Some points:
[ 0.90  0.46 -3.30 -0.90  0.74 -0.17  0.07 -2.81 -0.73 -1.22 -0.14  1.81]
[-0.94  0.12  0.87  0.86 -1.46 -0.07 -1.36  0.92  0.73  1.33 -0.30 -0.92]
[-1.12  1.40 -0.76  2.22 -0.71  0.81  0.04  0.63  0.38  1.27 -0.15 -1.07]
[-0.78 -1.18  0.89 -0.38 -0.83  0.42  0.19 -0.81  0.11  0.70  0.27 -0.96]
[ 0.78 -0.01 -0.85  0.52  0.13  0.24 -0.51 -0.25 -0.26 -0.63  1.11 -0.19]
[-0.38 -0.02  1.70 -1.42 -0.94 -1.72 -0.18  1.83  0.19  0.42  0.24 -1.16]
[ 1.51 -0.59 -1.68 -1.69  0.10  1.95  0.63  0.57 -1.51 -1.72  0.13  1.30]
[ 1.34  0.36 -1.01 -1.73  0.66  3.13  1.27 -0.55 -1.37 -1.94 -0.15  2.01]
[ 0.95 -0.71 -2.73  0.37  0.60  2.28  0.46  2.20 -1.37 -1.40  0.22  2.77]
[-1.07  0.53  0.66 -1.91 -0.17 -2.78  0.21  0.53  1.02  1.12  0.79 -1.48]
[ 0.20 -1.54 -1.07  0.22  0.94  2.27 -0.29 -1.07 -0.72 -0.93 -0.14  2.41]
[-1.20  0.84  2.15 -0.15 -0.77 -1.56 -0.49 -0.46  1.37  1.27  0.22 -2.94]
[ 0.92 -0.79 -2.16  1.44  0.01 -1.71  0.62 -0.06 -0.47 -0.79 -0.80  0.86]
[ 1.57 -0.15 -2.14  0.50  0.45  1.36  1.03 -1.56 -1.36 -1.66 -0.35  2.68]
[-1.81 -0.70  1.36  1.39 -1.26 -1.10 -1.57  0.89  1.53  1.75 -0.26 -2.45]
[ 1.41 -0.06 -0.84  0.83  1.24 -0.44  1.10  0.76 -0.92 -1.10 -0.31  0.74]
[-0.75  1.27  1.87  0.28 -1.27  0.74 -0.97  0.56  0.99  1.38  1.52 -1.67]
[-0.49  0.94  0.49  0.13 -0.55 -2.03 -1.02 -0.33  0.98  1.49 -0.05 -1.92]
[-0.61  0.65  1.32 -0.07 -0.14 -0.05  0.44  0.53  0.37  0.95 -0.87 -2.02]
[ 0.58 -0.99  0.95  0.60  1.01  0.44 -0.49 -0.13 -0.16 -0.84 -0.16  1.26]
[ 0.32  1.63 -1.16 -0.80  1.02 -0.92  0.14 -0.85  0.21 -0.72  0.16  0.83]
[-0.49 -0.86  1.16 -0.45 -0.10 -1.01 -0.41  0.13  0.73  1.20  0.76 -1.01]
[-2.03 -0.93  3.04  0.98 -0.49 -1.21 -0.53  0.74  1.62  1.92 -0.28 -0.89]
[ 0.84 -0.48 -1.07 -0.94 -0.05  1.20  0.42  1.14 -0.21 -0.81 -0.68  1.29]
[-0.07  0.43  1.52 -0.15 -0.58  1.42  0.22 -0.35  0.06  0.80  0.74 -1.86]
[-1.66  1.91  1.82 -0.33 -0.76  0.59  0.12 -0.51  0.92  1.68 -0.34 -2.59]
[ 0.87  0.19 -1.81  0.33  1.01  1.43 -0.25 -2.24 -0.83 -0.87  0.06  0.93]
[ 1.50  0.06  0.07 -0.21  0.66  1.99  0.56  1.86 -0.78 -1.54 -0.76  2.23]
[ 0.45 -0.94 -1.98 -0.89  0.73  1.11  1.31 -1.60 -1.27 -1.75 -0.44  3.76]
[ 0.67 -0.04  1.09  0.46  0.71  1.18 -0.07  0.81 -0.15 -0.49  0.12  1.18]
[-2.50  0.13  3.66  1.48 -0.26 -3.09 -2.13  0.86  2.83  3.09  0.98 -2.67]
[ 0.78 -0.37 -0.63  1.04  0.59 -1.40  0.37  1.62 -0.20 -0.49 -0.29 -0.04]
[ 0.13 -0.07  0.44 -0.51 -0.88 -0.67  0.60  0.15  0.22  0.56 -0.51 -0.48]
These points spread out most along one direction. How far along it is each point below, from 0 to 99? The average is 50, and the first point in the table lies past the average.
[-0.61  0.73  1.92 -0.67 -0.49 -1.66 -0.36  0.71  0.03  0.42 -0.15 -2.01] 36
[ 0.20 -0.47 -1.11  0.94  1.04 -0.79 -0.83 -0.74 -0.27 -0.45 -0.41  0.35] 54
[ 0.28 -0.59 -0.96 -0.62  0.68  2.27  0.97  0.39 -1.28 -1.73 -0.05  2.03] 68
[ 0.43 -0.65 -2.26  0.50 -0.12 -1.38  0.49 -0.91  0.05  0.54  0.22  0.15] 54
[-0.83  1.09  1.92 -0.49  0.14 -1.17 -0.18 -0.73  0.97  1.36 -0.22 -2.12] 34
[ 1.24 -0.16 -1.78 -0.88  0.32  0.54 -0.20 -2.25 -1.05 -1.60 -0.03  2.41] 69
[ 0.56 -1.58 -1.92 -0.81 -0.21 -1.10  1.17  0.12 -0.56 -0.99  0.09  1.99] 63
[ 0.21 -0.18 -0.50 -1.01  0.20 -0.06  0.52  1.90 -0.13 -0.83  0.43  0.29] 54
[-0.74  0.84  1.55  0.69 -1.02 -0.99 -0.09 -2.23  0.43  0.96 -0.52 -2.36] 36
[ 1.11 -0.78 -0.44 -0.45  1.33  2.29  1.26 -1.04 -1.26 -1.64  0.25  2.02] 70
[-0.34 -1.46 -2.15  1.35  0.44  0.08 -0.10  0.96 -0.25 -0.55 -1.15  0.84] 58
[ 0.47  1.36 -0.45  0.89 -1.03  0.27  0.30  0.02  0.32  0.63  0.93 -0.94] 47
[-0.56  1.15  1.12  0.25 -0.46 -1.35 -1.91  0.25  1.13  1.73  0.21 -0.96] 35
[ 0.64 -0.65 -2.45  0.34  0.40  1.65  0.35 -0.59 -1.24 -1.65 -0.88  0.98] 68
[ 1.22 -0.93  0.52 -1.07  1.02  1.59  0.58  0.81 -0.99 -1.42 -0.58  2.32] 65
[ 0.43 -0.37 -0.02  0.28  1.33  0.28 -0.93  0.35 -0.34 -0.77  0.45 -0.10] 53
[-3.03  0.45  1.64  0.96 -0.77 -2.39 -1.25  0.11  1.80  2.31  0.34 -2.49] 23
[-1.37  1.96  2.37 -1.28 -0.61 -0.16  1.17  1.37  0.49  0.94  0.85 -1.43] 36
[ 0.47 -0.40  1.04  0.19 -0.95 -0.40 -1.11 -0.55  0.20  0.41  0.33  0.46] 47
[ 0.38  0.15  0.10 -0.23 -0.58 -0.15  0.61 -1.09  0.00  0.28 -0.45 -1.22] 48
